In the data rows, the value 500 means zero.
Here is a table of points, one per row:
[286 375 561 509 519 514 624 369 319 573 612 627 722 454 483 117 446 565
 414 443 601 610 584 607 428 479 499 635 405 295 412 624 556 652 662 331
 439 496 220 557 518 524 583 402 365 567 536 477 683 578 398 503 375 376
 466 455 645]
[280 626 367 364 655 494 496 514 605 459 420 510 523 507 375 556 517 417
 357 249 453 304 497 565 537 578 668 122 471 449 407 484 473 627 478 757
 408 460 413 652 558 450 468 598 489 725 563 653 624 494 393 512 496 550
 384 256 436]
[605 562 510 438 644 603 465 394 586 577 541 432 510 477 372 480 453 337
 627 528 275 663 245 709 403 648 419 445 92 527 399 570 373 468 717 546
 519 383 517 526 633 307 548 498 663 461 638 431 409 517 579 615 588 396
 516 685 572]
[517 587 630 762 386 326 554 576 582 520 533 599 669 724 456 644 658 460
 727 436 550 506 530 551 729 526 305 419 352 546 371 511 596 580 284 595
 523 481 275 529 439 412 654 421 559 593 288 450 565 426 523 280 576 412
 528 589 540]
[631 447 361 602 540 460 792 502 409 530 557 665 404 606 453 712 545 512
 401 294 429 563 452 525 641 638 547 702 463 641 724 555 599 556 547 537
 298 658 411 464 473 598 541 660 481 246 680 432 541 664 482 574 707 542
 480 321 624]
[618 306 338 307 437 298 383 586 296 683 425 541 386 565 311 556 545 405
 694 664 293 511 486 489 314 511 621 620 533 270 622 450 519 552 268 582
 463 356 277 452 475 644 594 447 546 607 619 633 437 489 552 503 379 445
 572 469 487]
[559 406 401 417 215 561 653 657 495 467 581 474 387 635 504 403 683 607
 496 309 310 355 312 425 592 300 373 417 457 368 319 432 618 494 649 397
 710 611 505 553 624 523 464 361 544 403 686 542 628 271 518 573 399 679
 562 515 435]
[686 572 589 397 576 337 481 705 630 532 635 597 502 571 396 464 680 585
 457 320 654 367 581 561 187 469 315 620 558 408 724 472 616 673 666 536
 416 412 730 601 663 405 433 586 485 516 318 514 327 536 411 458 462 477
 463 598 529]
[488 559 635 223 523 515 610 475 447 535 491 312 520 403 491 432 590 666
 347 558 373 650 581 562 635 335 422 583 275 509 605 519 507 579 304 650
 391 620 674 530 303 418 488 277 527 611 266 592 533 553 592 719 602 602
 672 349 502]
[507 612 607 528 599 390 569 485 281 613 311 458 446 644 557 327 542 338
 371 439 582 610 530 631 650 486 533 398 483 467 525 606 502 469 668 766
 535 458 609 301 521 682 449 484 372 375 522 396 303 403 754 283 255 546
 515 465 401]
[518 514 596 638 396 493 390 605 536 474 599 364 642 561 589 316 287 592
 590 456 176 545 505 480 435 392 422 329 577 374 636 350 291 381 484 644
 466 767 518 373 571 630 486 722 431 443 450 507 513 503 362 425 582 331
 606 407 695]
[572 439 404 509 469 488 572 377 688 462 424 522 295 642 542 531 480 524
 308 760 414 449 575 572 302 510 608 564 340 527 326 373 408 573 482 576
 700 510 518 665 383 566 649 462 229 289 308 403 488 586 278 363 538 622
 341 547 552]
[264 511 394 404 376 655 477 637 445 453 601 720 563 426 453 550 429 325
 529 440 567 604 404 469 495 544 302 618 467 312 428 339 533 387 432 566
 406 625 640 334 177 389 572 629 284 563 524 404 301 362 507 590 523 560
 245 590 385]
[462 693 510 545 375 646 626 650 353 503 685 343 391 565 349 487 472 532
 428 526 605 547 680 305 450 448 732 637 477 694 430 554 409 412 452 646
 484 183 498 324 603 343 554 570 554 490 526 442 578 259 333 603 429 412
 521 508 635]
[521 650 519 485 363 447 516 400 531 470 528 457 503 671 574 547 444 490
 582 659 601 304 503 251 454 544 631 454 543 382 703 578 460 455 820 630
 581 710 236 566 279 254 423 361 541 569 474 400 392 588 636 687 487 435
 496 470 460]
[410 630 505 580 611 191 354 596 416 604 512 597 574 471 436 643 363 646
 336 502 414 548 412 274 621 452 534 646 338 445 408 503 447 252 516 347
 552 460 601 646 551 606 220 329 646 573 511 405 408 538 389 409 472 486
 304 388 544]
[585 454 447 544 486 277 701 391 573 507 443 540 710 392 86 587 361 427
 547 560 608 605 564 575 503 363 577 429 621 460 464 467 377 436 562 313
 675 605 656 457 464 314 575 692 587 477 465 461 634 523 568 487 359 648
 695 376 404]
[675 658 363 436 530 330 425 525 321 379 344 619 432 483 510 414 180 569
 485 422 625 394 607 612 533 440 278 504 610 737 355 425 496 488 382 526
 610 551 393 437 625 379 582 349 357 490 578 694 453 595 612 731 545 453
 429 624 638]
[569 675 544 380 516 580 638 243 610 341 422 626 519 427 578 554 471 567
 627 469 438 475 535 600 534 466 520 634 580 395 468 565 347 684 326 423
 532 414 292 412 587 639 70 646 475 576 459 339 370 284 503 543 562 624
 541 572 492]
[696 429 409 582 212 591 495 447 338 602 485 341 572 505 471 515 487 643
 611 300 545 530 428 477 373 710 499 333 519 683 284 515 454 524 606 390
 416 370 585 561 307 758 488 586 480 724 293 448 405 645 586 604 428 564
 404 432 551]
[419 343 525 457 562 417 543 454 558 613 447 468 359 497 829 679 282 442
 596 315 400 531 475 330 503 531 568 567 565 389 467 599 587 653 543 348
 651 374 675 367 644 283 703 476 378 619 323 442 492 402 633 478 619 412
 511 290 557]
[427 340 574 490 502 515 549 583 615 395 675 494 626 695 386 310 449 468
 651 540 526 397 502 531 587 720 684 549 684 439 399 641 335 569 252 563
 470 528 726 479 634 488 421 270 623 301 533 498 488 663 662 555 547 530
 283 484 470]
[588 588 434 678 674 413 331 371 480 391 623 377 428 228 516 506 665 706
 464 332 506 632 498 348 383 621 653 602 577 364 270 657 602 572 443 622
 511 751 465 530 418 465 592 596 572 355 510 658 456 401 582 439 453 502
 567 698 457]
[406 501 299 510 716 498 556 245 466 567 677 581 577 615 493 309 583 399
 489 640 467 444 390 354 542 323 485 325 670 699 577 566 718 520 436 500
 582 517 600 464 498 626 648 477 622 619 468 425 197 454 324 587 601 591
 553 588 607]
[370 495 507 511 466 582 431 479 616 467 429 427 281 567 330 524 317 616
 542 440 573 363 433 530 590 200 498 606 584 391 365 630 463 402 649 490
 124 435 445 406 524 551 630 397 509 576 527 465 429 706 450 282 694 592
 682 638 343]
[347 703 284 395 528 645 505 532 499 594 364 475 627 454 614 448 504 722
 644 436 342 623 600 573 576 602 582 600 695 577 719 263 558 409 534 521
 554 393 526 737 488 399 633 491 596 446 567 361 637 573 631 276 473 635
 460 707 523]
[468 493 750 567 579 476 562 512 560 451 391 461 636 390 413 610 289 297
 607 499 288 255 641 362 379 471 499 521 455 648 601 612 672 527 614 479
 375 499 614 579 351 725 534 391 365 454 545 626 687 263 557 562 484 575
 395 720 551]
[641 530 680 441 338 762 368 428 332 582 545 640 551 417 411 634 542 461
 136 476 285 397 577 611 588 524 527 373 653 464 578 530 468 621 525 333
 599 497 448 286 431 382 546 381 674 447 452 622 435 527 451 269 548 416
 364 529 465]
[375 647 405 495 274 463 423 607 583 517 613 538 360 108 586 523 403 397
 592 603 707 406 504 570 682 412 555 380 325 386 634 563 584 647 505 492
 544 425 518 569 574 714 640 618 689 231 396 515 477 611 537 587 436 517
 473 487 612]
[325 479 529 632 693 719 637 584 418 594 402 613 323 498 474 747 579 516
 550 613 607 518 720 528 305 583 428 377 551 375 330 252 614 508 568 547
 585 681 591 364 608 663 354 372 646 565 460 416 612 642 537 634 540 383
 616 585 616]
[442 434 715 279 326 351 337 396 554 470 581 642 618 538 639 646 596 553
 237 653 593 418 305 527 545 556 557 536 612 633 376 402 449 520 471 574
 362 506 612 555 562 593 601 635 480 597 711 336 629 491 656 562 450 358
 731 597 601]
[310 371 507 649 461 424 267 525 511 588 426 556 354 507 563 489 615 472
 644 476 646 615 497 677 480 441 610 546 488 762 605 423 225 692 618 379
 425 641 557 505 379 381 384 347 589 533 625 643 447 260 389 449 529 652
 519 446 654]
[372 282 613 501 335 492 563 311 650 421 523 346 466 516 414 507 439 444
 351 253 681 678 473 406 388 505 582 412 321 565 771 323 604 366 320 483
 673 462 379 447 629 558 357 462 462 542 588 629 430 608 601 432 581 486
 477 700 435]
[440 218 564 419 538 482 360 429 333 251 500 643 469 295 455 567 729 521
 681 448 422 624 579 374 558 342 352 420 611 622 515 615 381 387 665 738
 627 266 464 603 489 458 413 512 429 322 450 413 589 637 425 540 603 449
 465 439 435]
[625 252 441 663 563 591 368 521 440 453 278 115 664 343 431 488 515 535
 439 587 602 266 469 520 570 413 392 615 414 479 539 408 630 674 428 592
 486 540 476 447 589 355 484 547 551 564 663 136 484 498 491 472 488 527
 332 397 548]
[447 338 583 512 590 485 634 540 724 491 398 488 363 337 518 435 595 535
 498 400 450 274 420 712 596 697 457 627 585 583 543 576 524 91 436 485
 565 511 382 431 389 470 556 474 580 551 428 487 379 473 329 567 179 380
 596 418 601]
[488 651 502 424 396 525 583 693 561 346 462 481 666 360 670 551 679 326
 549 610 423 636 564 499 227 396 593 439 493 678 357 601 687 371 431 348
 311 599 384 457 655 400 475 423 404 457 602 528 336 687 535 326 462 588
 517 305 490]
[592 544 481 397 555 567 543 488 511 552 336 556 494 543 516 461 552 569
 668 455 548 527 481 463 591 339 680 482 397 652 514 430 514 611 463 350
 454 660 588 569 505 567 529 544 482 457 519 478 501 465 357 566 439 0
 375 521 75]
[655 591 742 575 619 722 436 716 489 389 574 631 308 445 413 292 338 393
 518 595 588 589 213 476 451 561 524 648 605 611 528 423 657 560 497 538
 721 498 441 661 419 590 488 558 527 675 441 533 622 541 571 395 612 571
 566 298 391]
[269 562 674 494 589 441 353 432 271 603 610 311 304 653 360 541 490 603
 549 622 434 399 488 575 520 662 385 350 504 565 532 525 606 462 360 193
 427 522 413 592 559 352 406 717 289 301 448 438 515 453 513 595 471 604
 531 475 338]
[444 579 279 521 509 612 488 537 580 615 613 423 741 470 543 676 502 719
 529 661 628 436 459 582 465 647 322 591 439 554 621 738 464 539 542 581
 741 413 590 338 507 640 463 430 309 506 673 730 550 506 400 417 578 460
 669 429 297]
[501 449 441 463 614 532 509 476 714 494 621 318 467 586 548 542 519 301
 354 620 461 637 697 330 635 539 157 680 619 600 439 348 354 573 663 429
 382 495 327 556 591 638 588 597 634 547 406 691 500 476 638 532 368 492
 336 456 355]
[645 517 457 698 427 587 586 270 509 887 573 582 439 384 651 344 579 307
 521 533 566 291 557 468 481 422 438 561 525 432 394 399 479 291 367 587
 377 419 616 692 499 344 299 558 426 463 562 676 597 496 606 448 644 433
 520 424 464]
[604 537 537 504 544 634 298 594 536 577 127 527 708 610 530 467 592 366
 376 385 669 600 454 341 517 634 511 475 541 308 546 556 382 355 439 384
 447 454 426 592 601 561 649 417 502 303 398 483 525 395 319 757 633 641
 677 508 478]
[576 583 351 695 399 554 407 273 378 87 528 452 460 653 570 632 493 391
 511 565 484 637 382 719 568 490 523 564 561 320 656 484 649 417 510 467
 358 445 703 589 618 467 443 385 470 600 429 635 643 492 350 561 284 436
 490 481 536]
[566 352 397 663 455 391 460 589 625 395 424 758 427 530 648 247 406 723
 371 644 398 548 700 438 478 645 510 331 308 501 551 523 650 489 522 475
 340 332 543 299 457 392 454 631 681 557 544 481 605 455 522 567 534 586
 556 549 280]
Along one direction, these points spread out more than along any other. Take the direction at right angles to it along which they spread out most. Go by this last direction. How far along it is each point below, from 0 to 99? 50 is the average, and the first point above lies past it. One standard deviation of the points above along it is 16.
[566 352 397 663 455 391 460 589 625 395 424 758 427 530 648 247 406 723
 371 644 398 548 700 438 478 645 510 331 308 501 551 523 650 489 522 475
 340 332 543 299 457 392 454 631 681 557 544 481 605 455 522 567 534 586
 556 549 280] 38
[675 658 363 436 530 330 425 525 321 379 344 619 432 483 510 414 180 569
 485 422 625 394 607 612 533 440 278 504 610 737 355 425 496 488 382 526
 610 551 393 437 625 379 582 349 357 490 578 694 453 595 612 731 545 453
 429 624 638] 58
[372 282 613 501 335 492 563 311 650 421 523 346 466 516 414 507 439 444
 351 253 681 678 473 406 388 505 582 412 321 565 771 323 604 366 320 483
 673 462 379 447 629 558 357 462 462 542 588 629 430 608 601 432 581 486
 477 700 435] 47
[444 579 279 521 509 612 488 537 580 615 613 423 741 470 543 676 502 719
 529 661 628 436 459 582 465 647 322 591 439 554 621 738 464 539 542 581
 741 413 590 338 507 640 463 430 309 506 673 730 550 506 400 417 578 460
 669 429 297] 20
[286 375 561 509 519 514 624 369 319 573 612 627 722 454 483 117 446 565
 414 443 601 610 584 607 428 479 499 635 405 295 412 624 556 652 662 331
 439 496 220 557 518 524 583 402 365 567 536 477 683 578 398 503 375 376
 466 455 645] 58
[585 454 447 544 486 277 701 391 573 507 443 540 710 392 86 587 361 427
 547 560 608 605 564 575 503 363 577 429 621 460 464 467 377 436 562 313
 675 605 656 457 464 314 575 692 587 477 465 461 634 523 568 487 359 648
 695 376 404] 53
[604 537 537 504 544 634 298 594 536 577 127 527 708 610 530 467 592 366
 376 385 669 600 454 341 517 634 511 475 541 308 546 556 382 355 439 384
 447 454 426 592 601 561 649 417 502 303 398 483 525 395 319 757 633 641
 677 508 478] 53
[280 626 367 364 655 494 496 514 605 459 420 510 523 507 375 556 517 417
 357 249 453 304 497 565 537 578 668 122 471 449 407 484 473 627 478 757
 408 460 413 652 558 450 468 598 489 725 563 653 624 494 393 512 496 550
 384 256 436] 62
[370 495 507 511 466 582 431 479 616 467 429 427 281 567 330 524 317 616
 542 440 573 363 433 530 590 200 498 606 584 391 365 630 463 402 649 490
 124 435 445 406 524 551 630 397 509 576 527 465 429 706 450 282 694 592
 682 638 343] 51
[559 406 401 417 215 561 653 657 495 467 581 474 387 635 504 403 683 607
 496 309 310 355 312 425 592 300 373 417 457 368 319 432 618 494 649 397
 710 611 505 553 624 523 464 361 544 403 686 542 628 271 518 573 399 679
 562 515 435] 59
[696 429 409 582 212 591 495 447 338 602 485 341 572 505 471 515 487 643
 611 300 545 530 428 477 373 710 499 333 519 683 284 515 454 524 606 390
 416 370 585 561 307 758 488 586 480 724 293 448 405 645 586 604 428 564
 404 432 551] 69
[347 703 284 395 528 645 505 532 499 594 364 475 627 454 614 448 504 722
 644 436 342 623 600 573 576 602 582 600 695 577 719 263 558 409 534 521
 554 393 526 737 488 399 633 491 596 446 567 361 637 573 631 276 473 635
 460 707 523] 9
[269 562 674 494 589 441 353 432 271 603 610 311 304 653 360 541 490 603
 549 622 434 399 488 575 520 662 385 350 504 565 532 525 606 462 360 193
 427 522 413 592 559 352 406 717 289 301 448 438 515 453 513 595 471 604
 531 475 338] 70
[521 650 519 485 363 447 516 400 531 470 528 457 503 671 574 547 444 490
 582 659 601 304 503 251 454 544 631 454 543 382 703 578 460 455 820 630
 581 710 236 566 279 254 423 361 541 569 474 400 392 588 636 687 487 435
 496 470 460] 75
